The same turns and mirrors carry the whole set onto itself and the rows of a family onto each other. Which other rows belong to the same family as each row named below? List them in the order they appear above.
These 20 rows form 4 families of 5 rows each.
ruf: -0.99  -1.00  -1.92  +0.15  -0.50  -0.75  +0.98  -3.78  -0.26  -0.54  -0.22
Fezi: +0.18  -1.95  +0.01  -0.35  +0.30  -0.33  +0.81  -1.01  -1.40  +1.10  -1.22
Zovi: -1.38  -1.91  -0.02  +0.91  -1.56  +0.80  -0.38  -3.07  +1.84  -1.26  +1.80
bufe: -0.62  -2.29  +2.38  +0.56  -2.53  +1.54  -0.56  -1.75  -0.73  -2.45  -0.93
dos: +0.63  -0.83  -0.25  -0.47  -0.13  -1.39  +1.28  -0.95  -0.99  +0.51  +0.02
Fomo: +1.00  -1.53  +2.34  -0.98  -0.95  -1.11  -0.09  -1.58  +0.36  -2.03  -1.90
muzu: -1.50  -2.38  +2.80  -0.98  -1.32  -0.86  -0.23  -0.75  -0.54  -0.71  -1.88
Gifo: -1.45  -2.00  +2.12  -0.04  -1.63  +2.00  -0.95  -1.61  -0.88  -2.80  -0.84
lus: +0.23  -0.69  +0.43  -0.58  -0.07  -2.07  -0.11  -0.57  +0.63  +0.49  -0.87
Gemob: +0.39  -1.06  -0.30  -1.07  +0.93  -0.72  +1.02  -1.06  -1.25  -0.16  +0.17
Bafik: -2.15  -1.96  +0.05  +1.68  -2.44  +1.13  -1.12  -2.24  +0.71  -1.35  +1.17
dulo: -2.49  -1.72  -0.03  +0.87  -1.33  +1.41  -1.33  -1.94  +0.74  -1.59  +1.66
tid: -1.76  -2.24  -0.83  +1.72  -1.79  +0.42  -1.64  -3.20  +0.95  -1.40  -0.68
suno: -0.97  -0.85  +2.53  +0.00  -2.35  +1.88  -0.62  -1.85  +0.61  -2.17  -0.50
rik: -1.67  +0.10  -1.76  +0.67  -1.55  -0.85  +0.40  -2.75  +0.03  -0.42  +0.61
feg: +0.51  -2.96  +1.66  +0.89  -1.58  +1.28  -1.12  -2.32  +0.81  -2.35  -0.89
bim: -1.02  +0.10  -1.79  +0.94  -0.74  -0.22  -0.78  -1.87  +0.40  +0.43  -0.93
fen: +0.08  -2.79  +2.35  -0.85  -1.09  -1.51  +0.60  -1.05  -1.20  -1.32  -1.24
Bomo: -0.72  -3.09  +2.12  -1.35  -0.24  -0.99  +0.09  -0.92  -1.42  -1.78  -1.11
rur: -1.99  +0.01  -1.70  -0.28  -0.47  -0.69  +0.15  -2.71  -0.13  -1.09  +0.89

Same family as fen: bufe, dos, Bafik, rik
Same family as Bomo: Gifo, Gemob, dulo, rur
Same family as muzu: ruf, Fezi, Zovi, suno
Same family as Fomo: lus, tid, feg, bim

The same turns and mirrors carry the whole set onto itself and the rows of a family onto each other. Which other rows belong to the same family as each row named below? List them in the order they appear above.
These 25 rows form 5 families of 5 rows each.
tofaz: +0.54  +1.55  -1.23  +1.76  +0.50  -1.81  +1.95  +0.75  +1.44  -0.76  +0.59  -1.97  +1.75
gapez: -1.88  -0.18  -1.17  -0.76  +1.40  +0.56  +0.29  +0.84  +1.44  -1.23  +1.04  -1.18  +2.51
feped: -0.31  -1.19  +0.23  +1.98  +0.29  -1.39  +3.28  +1.53  -1.24  +0.11  -0.71  +1.01  +0.89
tuno: +0.04  +1.87  +1.40  +0.47  -0.16  -1.66  +0.88  -1.00  +1.34  -0.83  +0.63  -0.40  +2.81
Lavus: +0.03  -0.39  +3.18  +0.98  -1.08  +0.08  +0.81  -0.01  -0.15  -0.61  +0.44  +0.20  +2.58
zer: -2.36  -0.48  +1.44  -0.80  +0.62  +0.00  +1.22  -0.78  +0.60  -1.06  +0.19  +0.85  +2.65
pudo: -2.04  -0.49  +1.10  +1.56  +0.68  -1.34  +3.27  -0.26  +0.28  -0.97  -0.58  +0.25  +0.59
feroz: -0.21  -1.50  -0.11  +0.12  -0.22  +1.36  +0.72  +1.84  -0.05  -0.01  +1.28  -0.66  +3.90
bazo: +0.23  -0.92  -1.27  +0.45  +0.73  -0.23  +3.31  +0.40  -0.17  -2.17  -1.83  -0.31  +0.18
Vebe: -1.38  +0.14  +2.70  +0.92  +0.09  -1.29  +0.66  +0.30  -0.19  +0.11  +0.71  +1.22  +2.06
mugu: -0.79  -0.25  -1.23  +1.31  +0.40  -1.51  +3.66  +0.63  +0.27  +0.51  +0.44  -0.05  +3.26
rer: -0.11  -1.29  +0.78  +2.92  -0.46  -0.52  +3.09  +1.74  -0.47  +0.10  +0.28  -0.78  +1.47
relog: +1.85  +0.73  +0.14  -0.27  -0.51  -1.03  +2.44  -1.02  -0.02  -1.61  -1.42  +0.48  +2.41
riz: +1.23  +0.42  +0.48  +1.60  -0.33  +0.30  -0.11  +1.73  +0.89  -1.29  +0.99  -2.50  +1.44
duz: +2.47  -1.15  +0.13  +0.58  -0.91  +0.93  +1.88  +1.13  -0.89  -1.68  -1.20  -0.52  +1.61
Bapa: +0.46  +0.65  -1.10  -0.28  +0.97  +0.14  +0.54  +0.44  +1.27  -2.81  -0.59  -1.82  +0.37
Bapuz: -0.65  -0.23  +1.37  +2.17  +1.67  -1.12  +1.98  +0.69  -1.47  -0.45  -1.87  +0.60  +0.57
kavar: +0.76  -0.07  -1.89  -1.14  +0.22  +0.05  +1.80  +0.28  +0.32  -0.65  +0.04  +0.00  +4.18
Sop: +0.94  -0.24  -0.96  +1.38  +2.02  -0.17  +1.38  +1.67  -1.33  -1.33  -2.22  -0.59  +0.35
rubar: +0.75  +0.67  -0.74  +0.11  +2.19  +0.53  -1.12  +1.54  -0.29  -1.60  -1.01  -1.26  +1.36
Kolid: -0.62  -0.49  -0.13  -1.13  +0.62  +0.57  -0.66  +1.48  -0.01  -0.16  +1.12  +0.54  +3.55
neme: -1.56  +0.25  +0.26  +0.17  +2.39  +0.34  -1.13  +1.43  -0.13  -0.17  +0.37  -0.44  +2.83
Vuk: +0.90  +0.67  -1.34  +0.65  +0.91  -0.27  -0.62  +2.43  +0.71  -1.14  +0.76  -1.76  +1.08
Zekar: +2.43  -0.03  -0.41  +0.55  +0.03  -0.48  +1.36  +1.24  -0.83  -1.95  -1.67  -0.06  +0.07
kori: -1.89  -0.44  +1.83  +0.59  +1.80  -0.27  +0.64  +0.41  -1.19  +0.14  -0.69  +1.29  +2.64

Same family as kori: Bapuz, Sop, rubar, neme
Same family as pudo: gapez, zer, bazo, Bapa
Same family as Zekar: feped, Vebe, Kolid, Vuk
Same family as duz: Lavus, feroz, rer, riz

